(in the rows, 128 means zero)
The same turns and mirrors carry the whole set onto itself, and each row onto the other rows of its family. Which rows share a family with each named row? Give them in list order.
These 16 rows form 4 families of 4 rows each.
Megi: [146 133 143 145  73 167 122 135 144 121 127 135 146 114 111 152 108 146
 118 107 156 101  99 146 144 115 155 121  81 116 124 137 105 122 100 153]
Nar: [126  97 114 107 125 154 132 134 129 103 121 141 165 130 108 148 118 170
 111 121 136 107  85 174 120 112 152 147  67 127 147 153 116 127 117 129]
vimit: [126 100 126 103 120 154 129 131 136 112 116 152 168 139  96 137 116 164
 111 126 146 113  79 172 115 118 172 126  78 134 137 152 121 145 108 128]
gimo: [146 139 115 115 123 113 136  92 126 177 152 121 117 143 144 128 107 144
 100 175 129 122  95 150 114 109 131 115 132 106 138 131 108 118 108 119]
Pakon: [102 152 111 121 123 150 100 102 128 138 148 107 145 132 141 144 110 140
 127 144 103 134 140 144 109 117 111 138 116 106 167 104 114 128  97 109]
duk: [140 150 124 121 119 108 119  96 128 171 147 114 110 129 154 134  97 142
 123 159 139 138 104 146 109 127 138  99 129 106 122 118 108 137 107 125]
gido: [151 129 139 141  95 161 132 120 155 131 135 133 131 132 131 165 104 153
 125 108 170 101 101 159 142 128 122 136  78 100 113 164 117 128 111 148]
Noka: [137 139 119 123 113 107 130  91 117 154 145 126 120 138 147 131 103 147
 120 181 145 153  99 151 115 128 129  97 128 106 138 132 103 135  97 130]
zev: [ 86 141  98 114 130 141 102 108 124 139 144 124 146 127 135 154 121 140
 123 150 115 138 136 152  89 116 129 135 116 124 140  94 106 123  93 104]
silud: [158 124 142 136  86 170 118 132 145 135 118 123 132 121 125 162 121 159
 115 108 164 102 105 156 153 114 151 124  86 114 117 149  99 132 101 151]
mosu: [145  87 131 115 128 143 113 122 151  98 116 129 167 142 106 135 112 177
 116 120 130 105  91 177 133 123 145 142  83 117 138 136 121 138 125 135]
nis: [115 130 109 137 121 148 104  85 108 130 158 117 168 132 141 145 100 146
 117 158 124 141 135 136 111 120 112 136 118 123 155  91 115 135  89 116]
Voduz: [148 123 129 141  92 169 116 131 134 136 143 140 134 121 129 174 105 150
 117 109 166  99 104 157 140 125 139 142  74 124  92 137 106 118 114 154]
segaz: [135 135 104 127 106 117 130 104 110 170 139 117 107 116 144 125 111 136
 120 179 134 125  99 141 118 108 145 112 126 108 119 106 100 121 109 118]
dored: [126  89 121 106 130 139 114 138 136  98 113 125 144 126 117 130 119 170
 130 130 138 120  87 185 130 130 165 131  68 135 127 143 118 138 126 139]
daril: [104 137 102 128 120 134 107  89 114 131 163 121 157 133 136 132 105 146
 123 161 107 132 134 148  91 120 116 138 108 122 146 100 125 121 114 116]

The rest of the family of gimo: Pakon, Voduz, dored
The rest of the family of gido: zev, mosu, segaz

The same turns and mirrors carry the whole set onto itself, and each row onto the other rows of its family. Which rows share a family with each named row? Give them in list order.
These 32 rows form 4 families of 8 rows each.
finab: [130  99 110  98 131 115 127 136 116 146 116  92 109]
Kog: [103 129 102 119 155 127 128 114 132 136 155  81 127]
guke: [105 103 115 149 136 159 144 163 154 150 156 104 107]
Fom: [ 87 104 142 111 133 164 142 149 157 120 155 119 127]
defeg: [140 119 151 127 137 154 137 142 147 119 105 124  99]
kop: [113 129 128 105 147 123 173 132 140 131 168 103 126]
nus: [135 124 147 140 132 160 129 126 144 124 108 119  95]
Dufit: [137  75 138 135 128 158 116 133 137 136 141 125  87]
rizo: [135  82 143 142 132 159 125 128 130 151 141 128  90]
tuki: [127  94 120  93 125 113 115 125 122 134 119  93 109]
Gik: [105 122 131 100 147 129 167 116 129 137 174 103 118]
peg: [110 123 109 123 147 128 123 110 124 146 160  96 135]
Pazo: [140 134 130 114 100 114 138 119 125 129 130 114  91]
Kiza: [114  93 102 149 143 164 142 150 159 146 155 101 110]
fus: [146 130 131 118 105 111 147 125 131 133 126  94  98]
pufum: [140  72 130 139 129 157 121 124 142 148 137 120  99]
Leb: [132 124 149 134 143 144 133 138 148 125 104 125  90]
netu: [108 129 127 100 147 120 170 124 155 123 161 109 116]
Bub: [153 128 134 111 107 119 149 115 122 129 134 112 102]
tulu: [143 131 130 105 107 120 146 109 136 120 130 119  94]
daz: [140  93 110  96 140 110 127 132 120 137 128  93 102]
Dugi: [106 106 124 153 125 156 138 153 160 141 171 101 104]
bized: [ 96 122 131 115 127 158 146 129 163 109 159 131 117]
fam: [ 88 118 136 116 126 161 136 142 150 122 163 133 119]
fop: [114 121 100 127 142 122 122 115 127 136 168  89 126]
sodad: [101 127 132 101 158 117 168 126 138 136 165 109 114]
Mog: [114 109  99 122 140 127 125 109 138 149 162  90 136]
vete: [135 121 146 123 137 143 141 132 161 115 109 129  94]
gom: [138  89  99 103 136 123 130 126 126 145 122  88 109]
neki: [ 97 120 137 120 130 166 141 137 152 115 162 128 131]
nari: [109 104 112 153 144 158 133 161 160 137 162 106 104]
vuzig: [137  80 146 138 136 155 135 133 134 142 140 118  75]

The rest of the family of fop: defeg, kop, Dufit, Bub, daz, neki, nari
The rest of the family of sodad: finab, guke, rizo, peg, Pazo, Leb, fam
The rest of the family of fus: Kog, Fom, nus, tuki, Gik, Dugi, vuzig
The rest of the family of tulu: Kiza, pufum, netu, bized, Mog, vete, gom

The same turns and mirrors carry the whole set onto itself, and each row onto the other rows of its family. Which rows share a family with each named row? Give them in list order.
These 18 rows form 3 families of 6 rows each.
pofor: [125 157 106  96 121 119 160 153 101 140 115 149 116 135 118 136 100 165
 118 124 150 149 122]
senaz: [122 150 134  97 150 126 151 141  93 142 109 147 123 124 115 147 125 174
 120 135 140 153 125]
Mitet: [119 148 107 108 140 110 153 136 120 140 105  97 134 140 129 155 112 170
 149 133 113 127 169]
Mados: [119 129 126 121  98 141 129 152 138 131 120 147  98 122  92 153 147 118
 128 133 133 140 112]
bados: [131 124 152 138 148 130 140 136 143 153 118 111 134 139 116  94 142 119
 146 125 120 107 144]
Zot: [132 133 145 133 134 124 146 153 125 152 102 113 124 131 136 125 146 105
 147  98 114 118 146]
Pidev: [100 150 110 131 154 111 140 117 148 111 140 122 163 145 130 154 105 140
 111 132 124 140 134]
Darav: [109 150 119 111 158 113 157 151 115 131 120 158 109 140 109 143 104 174
 113 147 144 141 132]
Vud: [120 158 114 120 151 114 123 134 124 100 158 139 153 142 152 148 110 130
 101 128 139 136 133]
vigul: [140 130 115 130 111 131 143 156 133 141 109 138  75 111 113 138 129 121
 124 135 149 143 112]
loma: [133 129 132 153 120 143 110 139 138 120 140 127  99 160 124 114 122 124
 105 151 132 114 142]
peta: [136 114 148 143 109 143 120 127 117 119 150  96 114 151 134 123 129 124
 102 142 129 127 135]
suma: [116 130 124 122 125 125 147 132 108 128 127  83 145 139 143 156 128 173
 144 119 123 143 158]
mebe: [134 129 170 116 137 132 146 138 106 151 116 119 125 120 118 118 155 118
 146 123 114 117 133]
voza: [119 143 110 119 139 118 157 138 117 138 131 103 149 123 140 149 122 161
 158  99 130 120 159]
vizo: [139 129 133 156 130 142 117 125 117 128 139 121 117 136 144 125 114 107
  87 133 133 114 128]
Zove: [136 139 116 114 110 140 132 148 151 140  94 143 100 126  97 130 133 117
 142 141 123 126 121]
raro: [100 147 122 123 139 126 126 134 134 104 146 143 156 137 129 176 122 143
 101 122 127 150 124]

The rest of the family of vigul: pofor, Zot, Vud, voza, vizo
The rest of the family of Pidev: Mitet, bados, Darav, loma, Zove
The rest of the family of mebe: senaz, Mados, peta, suma, raro

The same turns and mirrors carry the whole set onto itself, and each row onto the other rows of its family. Which rows share a family with each named row? Give them in list order.
These 18 rows form 3 families of 6 rows each.
Goga: [148 104 137 132 141 136 163 104 141 142 143 147]
vafe: [114 151 126 107 131 144 120 113 127 145 116 105]
Zub: [140 109 144 126 149 137 154  89 126 143 134 145]
zof: [132 106 126 118 117 152  94 134 127 133 119 121]
bod: [133 141 104 117 101 119 111 129 144 130 140 118]
kat: [117 138 122 100 149 150 127 119 134 142 104 108]
berum: [124 115 122 171 131 127 151 120 133 109 122 149]
Mataz: [145 138 161 165 142 119 148 127 135 139 120 132]
pab: [120 115 129 162 124 133 142 120 120  97 132 154]
mizag: [153 151 147 157 134 108 148 118 138 133 119 135]
gulal: [127 142 115 104 136 148 118 121 131 122  99 111]
kuv: [112 122 133 154 135 128 159 126 125 104 134 155]
mego: [133 107 129 115 121 119  87 130 124 137 122 125]
fofu: [128  96 123 126 125 134  92 142 128 126 123 126]
Gini: [154 142 143 147 143 106 160 117 141 140 111 144]
mava: [126 134  97 125 114 119 115 109 149 133 139 103]
liv: [130 144  99 127 113 109 122 127 156 138 136 109]
figab: [125 100 138 136 153 127 154  96 123 145 130 152]

The rest of the family of mego: Goga, Mataz, gulal, kuv, mava
The rest of the family of bod: vafe, zof, berum, Gini, figab

The same turns and mirrors carry the whole set onto itself, and each row onto the other rows of its family. Which rows share a family with each named row? Give them in list order.
These 20 rows form 5 families of 4 rows each.
Teza: [115 116 174 121 103 136 135 143 152 118 139 128 114 125]
nuv: [ 92 136 140 133  98 121 142 142 172 114 147 115 108 128]
Morib: [110 111 162 115  92 140 142 145 153 128 143 136 117 135]
Felus: [154 137 115 142 138 113 140 115 121 122 112 147 116  99]
dukig: [135 135  90 144 114 120 143 115 116 136 109 138 140 133]
fezep: [101 132 138 128  97 111 147 131 180 127 144 126 101 136]
vamim: [110 111 165 109  97 132 128 144 149 120 140 130 116 124]
nimog: [156 143 113 148 136 119 149 115 126 109 117 153 114 110]
vam: [123 127 164 115  91 140 144 145 153 118 147 125 121 136]
buz: [130 133  92 133 115 122 143 117 103 129 111 141 141 130]
kifez: [154 143 102 147 139 118 144 119 127 114 124 153 111 105]
semot: [148 137 108 141 140 111 133 112 115 113 115 159 108 118]
bifa: [123 125  91 137 130 118 125 117 105 124 112 135 138 127]
bodek: [ 93 128 133 134  93 114 126 137 171 122 144 117  98 138]
taduz: [135 131  95 138 128 123 133 120 103 138 115 144 128 134]
lor: [146 130 110 150 136 119 133 125 114 120 117 156 104 100]
Razi: [114 116 163 120  89 130 141 146 164 120 140 125 118 116]
bozu: [130 142  90 145 117 116 133 119 102 128 113 130 134 125]
tidop: [ 91 129 135 130 104 116 127 143 167 122 151 121  91 131]
maka: [ 98 127 137 128 107 120 133 134 179 112 151 129  98 139]

The rest of the family of vamim: dukig, nimog, tidop
The rest of the family of buz: Teza, kifez, bodek
The rest of the family of fezep: vam, bifa, lor

The same turns and mirrors carry the whole set onto itself, and each row onto the other rows of its family. Which rows share a family with each named row? Give them in list order.
These 36 rows form 6 families of 6 rows each.
gon: [111 126 116 148 104 109 146 134 118 124 128 136 153  96]
buto: [126 141 101 131 121 108 141 110 105 165 126 183 100 128]
vaf: [120 143 119 149 128 114 140 109 110 162 138 166  86 124]
Vazir: [118 149 116 136 124 110 132 112 105 151 128 192  99 147]
zusa: [114 143 131 145 116  93 158 119 105 104 143 144 150 115]
pone: [132 161 125 132 146 119 141 124 111 152 130 167  96 142]
Golu: [136 143 113 114 130 123 134 120 144 119  73 149 125 140]
tovem: [121 150 116 153 135 122 151 113 107 151 139 176 100 146]
Sug: [103 133 146 132  90  94 125  97 130 124 127 131 130 115]
des: [105 139 136 143 115 100 141 118 104 103 145 142 145 105]
nides: [136 140 119 117 122 115 143 122 161 121  87 125 135 135]
ziban: [125 132 102 142 117 132 155 119 108 153 134 168 112 100]
kesel: [113 137 133 130 111  92 142 106 102  95 120 141 153 118]
fuluk: [120 134 118 122 122 126 130 107 163 125  95 136 119 157]
nunu: [135 152 119 130 143 120 138 124 111 159 127 161  93 123]
gor: [140 146 130 127 106  95 153 106 155 155  96 142 119 147]
kav: [113 136 126 138 110  98 145 117 106  93 116 150 154 106]
mir: [138 141 115 107 128 113 130 109 143 127  78 136 122 142]
Totus: [131 133 105 118 106 108 138 113 159 130  81 155 132 147]
Lom: [111 148 117 142 133 140 124 136 104 149 139 166 111 134]
kur: [ 96 124 126 149 104 107 141 107 118 100 139 140 144 113]
lam: [105 129 114 137 100  92 150 105 110 105 133 161 159 129]
nifa: [114 130 106 117 124 161 130 116 142 126 109 152 121 140]
lepek: [100 126 122 140  91  89 133 106 114 110 129 158 146 109]
lodud: [132 129 106 128 118 122 145 111 167 134  89 135 120 137]
Senuz: [102 146 140 141 109  97 136 120 113 115 141 134 160 149]
lir: [128 139 123 111 127 123 129 119 157 113  94 126 135 143]
Zeki: [107 130 125 154 103  92 160 107 120 107 137 142 151 124]
fum: [120 135 126 117 115 115 111 124 148 149 100 118 122 138]
sos: [134 153 124 144 123  95 151 127 108 174 131 153 115 134]
terib: [114 158 146 140 115 106 138 105 109 144 141 167 108 159]
vanit: [132 155 124 130 138 105 141 111  87 149 122 173 100 130]
Gof: [117 133 110 141 108 127 172 117 125 106 128 156 163 134]
mipad: [129 155 120 136 138 116 138 121  91 141 121 180  98 123]
kip: [119 126 101 110 112 121 121 106 153 126  90 149 127 147]
kibof: [134 143 105 131 124 130 150 141 152 134  97 142 144 155]

The rest of the family of buto: Vazir, Totus, lam, lepek, kip
The rest of the family of kesel: Golu, kav, mir, vanit, mipad
The rest of the family of lodud: vaf, tovem, fuluk, kur, Zeki
The rest of the family of pone: zusa, des, nides, nunu, lir

